Rows are one point carried round by a steady rotation, each followed by how many steps it has turned.
The counts run from 0 to 133.
[142  87 155 186 126 134 161 182 132 122 117 114 117 143  85 118  85  79
 142 124 156 138 135 144 142  77 136 179 122  86 112 151 153 170 128 137
 119 141 141 170 159  97 150 104 116 126 152 147 127 121 105 150 125] : 62
[155 155 126 165  78 115 167 129 110 132 103 177 124 126 141 108 106 132
 152  82  92 128 157 126 106 112  94 153 138 122 157 124 168 111 158  79
 137 164 110 143 165 111 145 120  63 142 144 100 147 127 146 120 111] : 117
[173 147 125 143 105 123 164 121 140 166  90 157 103 141 140 157 126 145
 166 108 105 123 118 154  87 141  79 139 141 139 108 164 143 168 159  87
 152 124 124 147 187 126 125  63 115 149 114 106 127 148 148 102 123] : 42
[150 117 157 192 129 136 198 186 133 137 115 116 120 167 121 110 159  76
 159 116 119 142 133 137 102 145  84 160 118 113 109 125 163 167 153 131
 133 156 145 112 174 129 146 110 127 143 118 123 152  97 128 105 141] : 69
[140  84 156 167 130 125 134 179 123 109 127 120 113 133  80 123  81  90
 141 131 158 137 115 139 141  66 150 173 117  96 124 151 156 169 119 140
 129 143 140 183 155  88 146 108 122 127 169 175 112 130 107 159 125] : 60
[132 136 138 182  39 142 170 111 112 140 113 154 149 149 116 147 116 116
 144  92 126 132 130 151 129 102 139 160 119 143 127 136 135 133 131 108
 125 103 156 184 186 112 124 118 149 136 133 116 130 152 149 124  73] : 15
[171 118 138 121 169 121 120 131 128 141 111 132  73 103 100 178 103 159
 160 155 143 107 110 149 137 114 130 133 116 182 132 156 153 166 149 126
 134 148 119 136 159  91 138  52 123 137 156 183 105 144 112 141 135] : 130
[119 167 145 186  85 151 178 139  78 135 134 157 154 136 116 119 105  94
 147 102 107 153 141 142 133 118 114 141 107 144 190 104 159 116 140 107
 121 161 114 133 155  97 167 149  99 132 154 138 147 125 146 117  75] : 22
[130 135 165 182 131 164 172 146  97 152 133 101 128 145 104 160 149 110
 164 154 147 130 126 159 163 147 142 129  94 193 160 108 145 151 155 153
 124 135 157 111 162  95 157 108 164 127 136 170 142 119 142 120  89] : 100
[144  86 156 189 127 126 163 184 140 112 112 108 119 158  91 116  92  80
 144 117 153 142 130 134 134  86 122 188 126  85 100 142 154 166 130 136
 123 145 145 167 165  97 147  93 121 124 133 145 129 128 109 149 128] : 63
[126 129 158 188  88 154 188 155 133 142 115 116  88 147 116 139  71 154
 139 121 151 135 150 162 146 127 103 139  92 147 172 135 145 164 159 146
  99 133 142 140 175 144 142 132 115 148 108 130 100 155 134 122  85] : 93
[146  94 143 149  64 113 119 130 112 110 124 178  97 115 114 128 118 177
 130 113 147  82 110 129  99  97 142 133 117 172 140 171 171 131 148 117
 137 151 164 184 144 147 101 134  93 152 164 132  87 151 108 147 138] : 84
[162 130 140 163  57 102 151 113 106 111 112 177 159 132 118 127 149 108
 158  87 105 103 128 132 122  92 149 172 140 126 113 123 164  97 136  90
 145 134 157 172 163  72 119 106 113 123 158 130 157 125 136 140 112] : 111
[154 154 123 168  82 112 171 138 108 135 105 175 121 126 147 115 100 140
 152  94  96 133 152 132 113 113  87 147 130 128 163 126 170 117 163  74
 135 164 106 127 167 119 150 125  58 142 138 109 141 127 142 119 113] : 118
[149 117 150 170  49 132 150 102 122 136 113 149 139 142 100 155 133 132
 151 113 144 107 102 158 134 105 158 154 114 164 109 149 135 141 130 121
 131  91 174 195 175 105 115  91 160 125 132 131 120 159 147 136  84] : 12
[147 122 163 164 145 142 160 146 118 146 124 119  78 128 123 151 140 173
 158 156 147 105 122 143 136 160 111 104  93 206 171 129 169 148 174 157
 119 160 143  93 150 142 128 114 114 149 120 153 109 120 116 122 130] : 1
[162 124 153 159  94 124 142 113 100 111 125 152 157 129 104 146 180 101
 161 121 128  99 109 145 139 115 173 153 127 163 114 119 157 110 132 122
 143 121 181 160 161  59 128  96 153 112 168 162 154 108 135 135 116] : 107
[147 101 164 195 130 126 184 188 140 121 108 109 120 166 104 112 124  78
 156 116 132 145 138 126 116 111 101 182 122  84 101 126 160 167 151 132
 127 149 141 128 169 118 145  97 135 135 122 130 144 108 112 127 132] : 66
[153 155 124 148 112 127 159 120 118 185 111 159 110 138 135 162 130 132
 160 107 107 146 109 156  79 147  74 127 128 153 138 164 129 171 158  77
 152 133 111 143 187 151 137  89 120 162 134 118 120 155 154 100 110] : 45
[160 156 131 150 145 128 156 140 104 145 112 155  89 107 134 140  93 159
 153 130 112 131 140 143 129 129  83 116 112 166 194 135 170 140 180 104
 131 179  90 102 150 118 160 110  63 148 151 148 122 130 130 125 130] : 123
[154 116 163 160 148 148 161 147 115 145 123 120  76 126 118 163 148 172
 156 157 151 103 120 150 134 156 122 106  92 213 163 136 169 153 171 155
 122 153 155 102 149 137 133 109 124 153 126 162 104 126 122 126 130] : 2
[125 155 144 189  45 152 172 118  96 143 120 154 156 150 114 137 118  97
 140  90 118 151 132 150 136 110 121 151 115 131 165 123 138 133 134 106
 119 119 138 172 182 108 152 144 127 136 133 116 141 145 152 119  65] : 18
[119 129 137 140 129 150 112 139  88 158 154 160 110 114  95 150 121 107
 136 136 134 143  83 152 122 104 132 122 107 158 179 170 137 162 116 115
 142 155 114 173 155 121 158 130 116 151 205 188  96 137 124 133 108] : 53
[158 114 167 152 124 138 145 124 117 148 126 121  92 121 109 177 156 169
 151 160 155  87 106 157 141 142 150 115  97 213 144 150 158 154 159 151
 129 132 173 130 151 116 122  92 149 148 137 167 104 137 122 134 121] : 5
[151 101 165 189 131 122 183 189 145 118 107 107 115 161 107 105 109  81
 153 117 142 146 140 134 127 111 110 184 122  90 102 133 156 168 139 134
 123 141 147 145 168 105 152  94 125 132 122 129 138 110 116 136 126] : 65
[150 163 134 152 142 129 156 143 108 141 105 155 101 111 135 136  95 153
 153 118 108 132 141 132 125 124  75 117 112 164 191 132 167 137 174  99
 134 178  86 110 157 124 160 118  56 143 148 143 128 138 128 120 122] : 122
[145 127 157 184 128 138 189 182 127 152 113 135 118 158 123 109 180  80
 163 126 111 139 129 128  86 161  95 149 126 137 125 119 168 158 159 126
 136 163 145 101 169 137 138 108 128 148 125 134 157  94 133 101 140] : 71
[135 140 172 182 126 161 174 132 100 145 136 114 134 133  99 157 155 109
 167 151 145 129 122 156 159 143 146 131  96 196 157 111 141 143 147 152
 124 137 158 111 158  91 152 105 166 126 138 176 142 123 139 125  93] : 101
[156 114 152 159 117 118 138 143 103 139 142 176 118 127 130 116 209 121
 153 120 121 101  91 121  78 166 124 113 115 188 142 153 168 127 151 113
 151 164 156 114 144 140 118 126 109 164 173 150 131 100 113 111 154] : 77
[129  92 146 159 126 132 117 162 107 119 135 130 111 119  80 126  81  91
 136 124 147 132 105 140 138  77 157 163 109 119 140 165 149 166 119 132
 131 150 136 186 157  95 158 114 112 137 188 180  99 136 105 161 118] : 58
[116 161 137 193  72 149 178 134  87 142 128 153 150 135 118 124 114  91
 144  97 103 158 147 148 150 116 117 145 116 139 182 117 149 122 140 103
 130 144 122 138 165 100 174 155 101 133 140 133 148 127 148 120  73] : 21
[121 133 164 188  99 155 193 158 124 151 116 105  93 148 113 147  78 150
 151 132 151 145 142 160 150 124 107 127  92 162 170 124 144 173 162 146
 103 138 136 133 175 148 153 132 117 147 102 126 102 154 130 123  86] : 94
[147 128 167 170 137 144 165 158 116 144 124 116  80 128 124 145 136 176
 159 154 145 109 133 151 128 154  96 108  90 203 175 134 169 148 184 145
 117 163 140  94 153 148 132 116 110 151 120 148 111 127 119 118 132] : 0
[172 112 143 129 142 129 123 126 139 154 104 121  92 119 100 178 112 143
 167 147 145 114 106 163 137 104 138 151 124 153 107 168 140 177 139 127
 146 114 140 161 171  91 126  38 153 129 147 170 103 149 122 143 124] : 133
[180 127 152 156 163 108 145 149 105 106 119 138 107 103 111 133 121 125
 166 145 128  98 142 129 155 105 144 148 126 152 144 114 190 109 153 124
 130 173 128 110 139  59 152  70  89 115 165 174 152 104 111 146 150] : 31
[129  87 150 166 121 133 122 166 113 112 143 133 116 123  83 127  83  85
 136 136 154 134 114 143 142  75 157 173 109 107 130 160 153 168 118 139
 126 151 137 187 151  93 152 104 115 132 178 176 103 131 107 156 117] : 59
[157 112 146 159  56 134 147 104 118 130 119 143 131 139 104 167 141 149
 146 120 146 100 102 165 134 111 162 148 111 170 114 152 139 143 126 131
 133 100 182 184 174 105 108  89 170 129 136 138 117 153 139 140  96] : 11
[156 126 161 168 106 138 148 122  91 121 137 134 149 133  98 152 182  96
 160 136 135 101 119 150 149 118 175 145 122 177 129 119 160 115 141 139
 138 123 174 142 156  62 134  94 165 118 160 175 160 111 136 130 107] : 105
[120 137 128 137 123 150 111 136  80 164 151 165 112 112 102 150 115 102
 145 138 135 150  88 158 108 116 129 118 104 161 177 170 134 172 123 111
 150 153 110 169 157 127 162 134 114 159 193 179  98 138 119 130 102] : 52
[192 123 139 146 124  99 150 126 144 137  79 145 101 130 129 158 128 151
 170 120 115  98 133 140 110 116 111 155 144 139  86 148 160 139 161  93
 135 136 132 145 180  98 121  39 108 128 126 123 133 129 134 122 145] : 38
[150 118 153 154 105 112 132 142  93 131 142 173 109 124 129 123 210 134
 151 131 128  91  93 129  81 155 132 117 112 193 142 158 174 125 151 111
 153 169 163 125 133 137 109 129 111 162 172 150 119 106 114 121 154] : 78
[124 139 168 188 128 168 182 147 107 156 131  99 117 142 106 154 121 122
 155 152 146 143 131 158 160 139 119 123  89 180 172 116 140 148 154 157
 114 139 145 109 165 110 169 124 152 129 114 161 128 133 135 116  81] : 98
[168 129 137 130 184 131 129 132 113 144 116 137  74  99 111 162 102 163
 156 155 134 118 122 148 135 123 108 116 111 182 166 148 166 158 166 120
 133 167  96 107 146 105 150  77  92 138 162 179 109 135 122 131 135] : 127
[143 135 165 168 133 152 166 130  92 140 132 117 131 133  96 163 166 102
 163 150 134 117 124 155 153 141 157 125  99 197 148 112 151 140 146 152
 127 131 167 116 154  77 152 106 173 123 150 182 148 116 141 123  97] : 102
[155 115 161 153 146 137 160 143 115 152 126 127  82 122 110 162 151 176
 160 157 152  91 115 156 132 153 128 107  95 214 158 145 167 150 170 154
 124 149 162 108 150 130 120 103 135 142 132 163 108 135 119 119 135] : 3
[140 126 142 172  36 136 159 111 120 132 117 147 142 145 104 156 134 130
 148 109 135 116 111 157 133 110 151 158 120 156 115 149 132 137 129 115
 131  99 179 195 180 113 117 107 154 133 131 124 114 153 148 137  79] : 13
[150 159 128 164  95 114 170 137 106 132 106 169 113 117 139 123  98 142
 154 102 104 135 153 126 114 119  81 133 126 137 175 125 170 117 168  90
 131 173 102 123 167 122 157 116  49 138 140 116 133 132 136 117 113] : 119
[197 115 144 143 140  97 144 130 140 119  82 137  99 108 119 157 125 153
 168 127 125  89 136 135 129 101 129 158 145 140  95 141 176 129 163  97
 135 146 137 135 162  84 128  38 106 123 129 142 136 124 124 136 150] : 36
[137 108 146 182  65 136 164 147 132 131 104 131  87 136 113 140  65 165
 132 110 158 120 140 149 137 100 113 148 101 147 155 148 149 150 155 139
 105 130 150 172 167 158 121 130  89 156 109 114  85 165 122 137 100] : 90
[149 129 164 170 124 146 162 122  96 128 137 128 140 132  95 158 179 103
 167 149 146 118 116 153 162 133 162 143 113 190 144 110 152 135 143 147
 132 128 168 123 164  65 141  99 171 119 154 181 153 110 136 127 102] : 103
[146  97 143 161  56 115 141 142 128 119 119 153  89 130 118 128  84 183
 132 108 151 100 128 141 117  95 128 146 105 145 154 162 161 143 148 124
 114 140 151 186 165 155 105 128  84 153 130 118  84 154 121 150 120] : 87
[140 110 165 200 129 132 198 193 137 137 104 114 123 167 110 105 142  72
 161 120 124 149 136 135 103 141  99 169 119 107 104 122 155 163 152 125
 124 154 146 117 172 129 148  97 119 140 118 122 160 106 124 119 128] : 68
[158 153 129 145 164 127 148 139 100 153 117 151  82 101 120 153  96 157
 163 137 122 120 131 141 134 127  94 117 119 181 184 136 171 142 173 107
 132 177  91 104 156 111 160  98  68 143 156 159 113 127 127 117 127] : 124
[163  95 138 144  75 109 112 129 105 115 135 184 104 112 117 131 158 166
 142 121 140  75  97 137  91 111 150 126 117 182 145 170 170 125 141 117
 142 158 163 169 139 146  97 130  87 163 170 143  99 132 108 138 152] : 82
[149 152 128 164  66 104 166 126 110 121 103 189 131 126 138 113 107 128
 153  90  90 123 153 130 113 102  96 154 137 126 148 126 171 106 163  77
 139 153 117 143 171 107 138 113  68 136 139  99 151 129 145 118 111] : 116
[131 104 149 153 123 134 115 156 102 125 141 138 103 117  82 128  90  93
 135 136 157 134  98 145 139  80 156 157 103 122 150 162 146 165 107 127
 136 156 130 182 142  94 156 124 112 134 197 190 101 133 101 165 115] : 57
[122 120 128 148 128 149 108 143  90 145 148 157 109 112  94 142 111 101
 137 143 143 139  92 155 122 102 140 130 105 154 167 171 137 168 114 119
 140 156 117 185 152 108 160 129 112 149 200 192  92 138 126 141 105] : 54
[158 131 148 156 164 124 144 139  97 107 124 139 119 101 109 131 124 118
 158 140 126 108 145 129 150 103 139 136 112 159 172 108 189 112 156 119
 128 181 126 107 142  59 162 108  84 121 170 184 155 100 116 138 142] : 29
[153 148 143 139 167 131 145 138 105 146 117 146  83  99 127 154 103 168
 153 144 128 120 133 152 136 126  93 105 106 179 177 137 166 149 172 111
 136 171  92 106 154 110 165  94  80 139 157 171 117 135 125 121 133] : 125
[161 109 160 157  97 139 141 113 116 138 122 136 106 123 104 175 153 160
 157 141 153  89 106 156 140 123 166 136 112 203 124 151 148 141 142 137
 137 111 188 163 162 112 115  85 169 134 142 163 104 150 130 136 113] : 8
[157 113 166 154 138 140 144 139 117 145 125 119  86 120 108 169 155 171
 158 158 156  90 111 156 137 150 139 110 103 218 150 147 165 154 165 159
 126 141 159 118 145 126 118 101 139 142 132 172 103 135 118 125 127] : 4
[163 130 131 168  51  95 148 113 106 101 107 181 149 127 123 123 132 114
 155  82 100 103 138 127 116  93 139 171 140 118 123 124 171 103 137  82
 142 135 156 167 164  83 123 109 101 122 150 115 154 120 146 136 108] : 112
[161 114 146 147 103 103 124 136 101 129 141 181 106 119 116 127 196 140
 154 126 126  91  93 132  82 143 138 118 117 193 145 169 168 129 153 113
 147 161 166 133 142 140 113 133 111 165 179 147 113 113 108 122 153] : 79
[170 141 140 136 181 137 140 137 109 147 120 141  79  97 122 162 104 163
 157 149 134 120 120 149 137 125 108 110 107 181 178 143 167 141 164 113
 138 170 106 107 152 111 156  82  85 142 164 176 108 137 121 129 132] : 126
[123 141 130 145 123 153 121 127  89 166 148 170 110 118  98 146 122 108
 146 133 123 157  83 161 107 130 109 110 109 173 179 178 131 170 128 101
 152 151 107 163 162 131 155 126 111 157 194 174  94 142 130 116  97] : 51
[129 116 150 179  65 139 176 151 134 141 113 125  96 139 111 145  62 164
 128 119 151 121 149 150 142 108 108 145 100 145 157 145 146 159 159 141
 104 141 148 162 172 155 131 137  91 150 104 115  89 161 128 132  93] : 91
[156 163 119 146 103 127 158 115 133 181  94 168 102 135 136 157 134 137
 160 111 100 137 113 161  83 137  80 128 128 159 122 167 137 170 155  79
 148 127 115 149 187 149 132  76 120 154 124 112 114 151 154  97 108] : 44
[140 166 124 147 105 137 150 118 115 189 110 167 111 129 127 157 132 127
 156 114 107 151 104 156  81 148  85 121 125 160 148 169 129 170 148  85
 154 130 107 146 176 146 140  98 119 161 146 129 110 150 154 100 106] : 46
[168 125 141 171  67  98 151 112 102 104 110 172 154 132 113 136 157 112
 156 102 118 101 130 124 128 103 149 164 140 140 106 125 166  96 134 102
 145 123 166 167 164  70 120  94 126 117 157 132 160 121 132 133 110] : 110
[159 127 155 164 102 132 149 123  96 117 126 148 151 127  99 150 181  98
 162 124 134 103 112 139 145 117 169 149 128 175 122 119 160 114 132 135
 136 124 184 151 164  55 129  87 161 122 162 163 156 114 133 136 106] : 106
[160 155 128 147 102 123 158 117 138 176  93 161 101 135 133 160 133 145
 161 111 103 131 112 153  87 142  72 141 133 152 114 158 138 170 159  87
 148 133 117 142 187 134 127  70 121 150 119 111 119 149 147 105 114] : 43
[120 139 166 193 115 167 195 158 117 151 124  95 101 148 108 155 102 129
 146 144 150 150 140 162 164 142 115 132  92 180 171 119 143 164 165 158
 107 133 143 116 172 125 162 126 136 140 111 143 111 137 141 119  80] : 96
[141 154 148 173 135 140 159 148  77 119 136 147 135 116 115 119 117 104
 157 123 109 137 144 132 155 117 122 137 103 155 194  98 175 116 151 114
 133 182 116 108 142  72 174 132  79 124 176 174 155 101 130 132 106] : 26
[146  90 145 151  60 101 125 139 123 116 115 166  91 125 116 124 105 177
 132 112 146  85 116 140 111 101 148 137 108 164 150 173 164 129 143 123
 127 142 167 179 153 150 103 127  82 153 156 127  82 153 109 148 130] : 85
[121 159 140 191  62 145 191 130  90 134 124 159 154 147 116 124 110  91
 147  99 103 161 142 144 140 107 111 149 111 131 178 117 143 128 134 103
 125 138 125 148 176 103 167 157 104 134 141 125 142 129 155 116  68] : 20
[167 126 149 165  74 112 150 110 103 107 112 170 163 125 109 133 170 102
 157 109 118  99 125 129 129 102 165 163 134 139 107 126 168 101 128 102
 139 126 171 168 168  62 118  91 134 126 160 142 158 116 134 140 115] : 109
[158 165 130 154 127 124 164 135 100 147 108 173 105 113 135 125  95 153
 153 118  98 137 152 130 122 127  76 120 117 151 191 124 172 126 174  88
 131 184  85 109 161 119 161 115  55 145 140 134 132 126 134 117 118] : 121
[160  99 148 144  81 104 115 132 104 120 138 187 110 114 115 127 165 151
 143 123 131  80  92 134  94 132 143 125 115 175 148 168 174 122 143 119
 144 152 167 157 140 143 102 129  96 167 182 144 108 129 107 136 148] : 81
[152 103 159 156  87 136 146 113 122 140 119 134 114 133 104 176 149 156
 158 134 160  85 105 159 138 128 169 144 119 189 117 154 146 142 136 140
 138 109 191 173 161 104 102  86 167 129 138 152 104 149 131 131 104] : 9
[150 117 163 193 134 130 189 182 126 145 121 119 129 159 121 109 184  86
 163 123 115 141 130 130  91 152  93 157 128 127 115 128 163 156 162 125
 133 161 145 105 170 132 148 108 126 141 118 125 153  94 125  99 139] : 70
[133 147 152 169 127 136 172 146  87 121 143 148 137 120 111 124 123 100
 155 123 112 140 149 140 150 118 120 136 106 156 198  98 178 111 153 112
 126 180 116 104 149  83 180 143  86 131 176 160 152 113 130 128 101] : 25
[162 140 135 164  52 103 161 118 114 106 106 173 153 129 128 112 139 114
 149  76  97 109 138 124 118  98 127 167 139 118 124 125 168 101 137  82
 134 142 142 166 174  85 123 104  88 124 147 108 160 123 144 131 111] : 113
[177 138 129 151 111 118 162 119 143 161  77 155 103 134 138 155 127 157
 164 110 104 118 127 149 105 133  87 146 148 135  99 155 144 162 158  82
 151 118 128 147 192 129 122  52 121 148 118 108 123 150 150 107 128] : 41
[160 107 156 158  68 137 139 107 126 140 109 131 131 132  96 171 144 149
 151 125 152  98 103 162 140 115 165 144 118 183 115 154 137 142 132 134
 132  98 182 183 173 102 104  86 166 135 135 149 107 149 141 130  93] : 10
[170 124 151 163  80 120 143 111 102 111 119 159 161 130 106 140 174  99
 161 113 125 103 123 133 138 112 170 159 129 156 113 119 160 109 129 116
 139 120 179 161 160  57 125  91 147 115 166 157 158 122 130 143 112] : 108
[172 126 141 132 178 133 125 134 119 147 110 127  77 101 109 177 107 159
 166 155 137 108 112 152 138 121 127 119 115 182 144 157 165 163 159 132
 134 146 120 132 150  96 147  61 116 134 153 194  98 143 115 145 137] : 129
[159 108 165 154 120 133 139 123 116 140 130 127  96 122 101 171 150 171
 162 151 163  90 108 159 144 138 155 117 102 218 138 152 152 152 157 155
 134 124 182 143 155 118 115  86 160 138 139 168 105 135 133 134 117] : 6
[126 106 140 151 129 141 109 151  96 136 144 135 116 118  86 135  94  90
 138 138 151 136  98 148 134  81 152 147 101 137 159 165 149 169 112 131
 137 155 123 189 148 102 154 123 114 142 197 194  99 143 109 157 115] : 56
[145 124 157 176 136 124 178 168 111 147 117 145 122 145 128 119 211  88
 168 131 115 133 107 125  80 161 106 132 119 160 124 125 166 147 168 113
 141 160 151  97 162 146 126 119 127 160 135 135 149  93 124 103 143] : 73
[167 109 143 132 153 129 120 129 135 146 109 120  86 115  90 177 112 149
 157 150 145 107  99 162 129 109 141 141 131 163 107 165 149 174 142 135
 143 121 139 162 161  91 131  39 142 132 148 171 105 149 122 140 128] : 132
[149 146 150 164 141 137 152 146  82 112 136 151 127 112 111 130 118 108
 150 131 118 127 141 131 154 111 126 137 109 156 186 104 179 107 155 113
 127 187 116 103 137  67 176 125  89 119 174 178 155 100 117 141 119] : 27
[143 108 159 187 129 130 185 189 146 130 108 108 118 164 109 107 137  76
 152 116 129 144 138 132 111 128  98 175 123  90 101 117 156 171 149 129
 129 151 147 120 171 118 145  98 127 136 120 121 145 102 121 125 135] : 67
[155 124 163 170 112 148 152 123 100 133 142 125 147 130  91 160 185 104
 162 140 134 111 112 149 151 127 163 144 112 183 126 116 152 126 140 140
 135 126 176 137 156  71 138  96 172 121 156 183 155 111 133 128 103] : 104
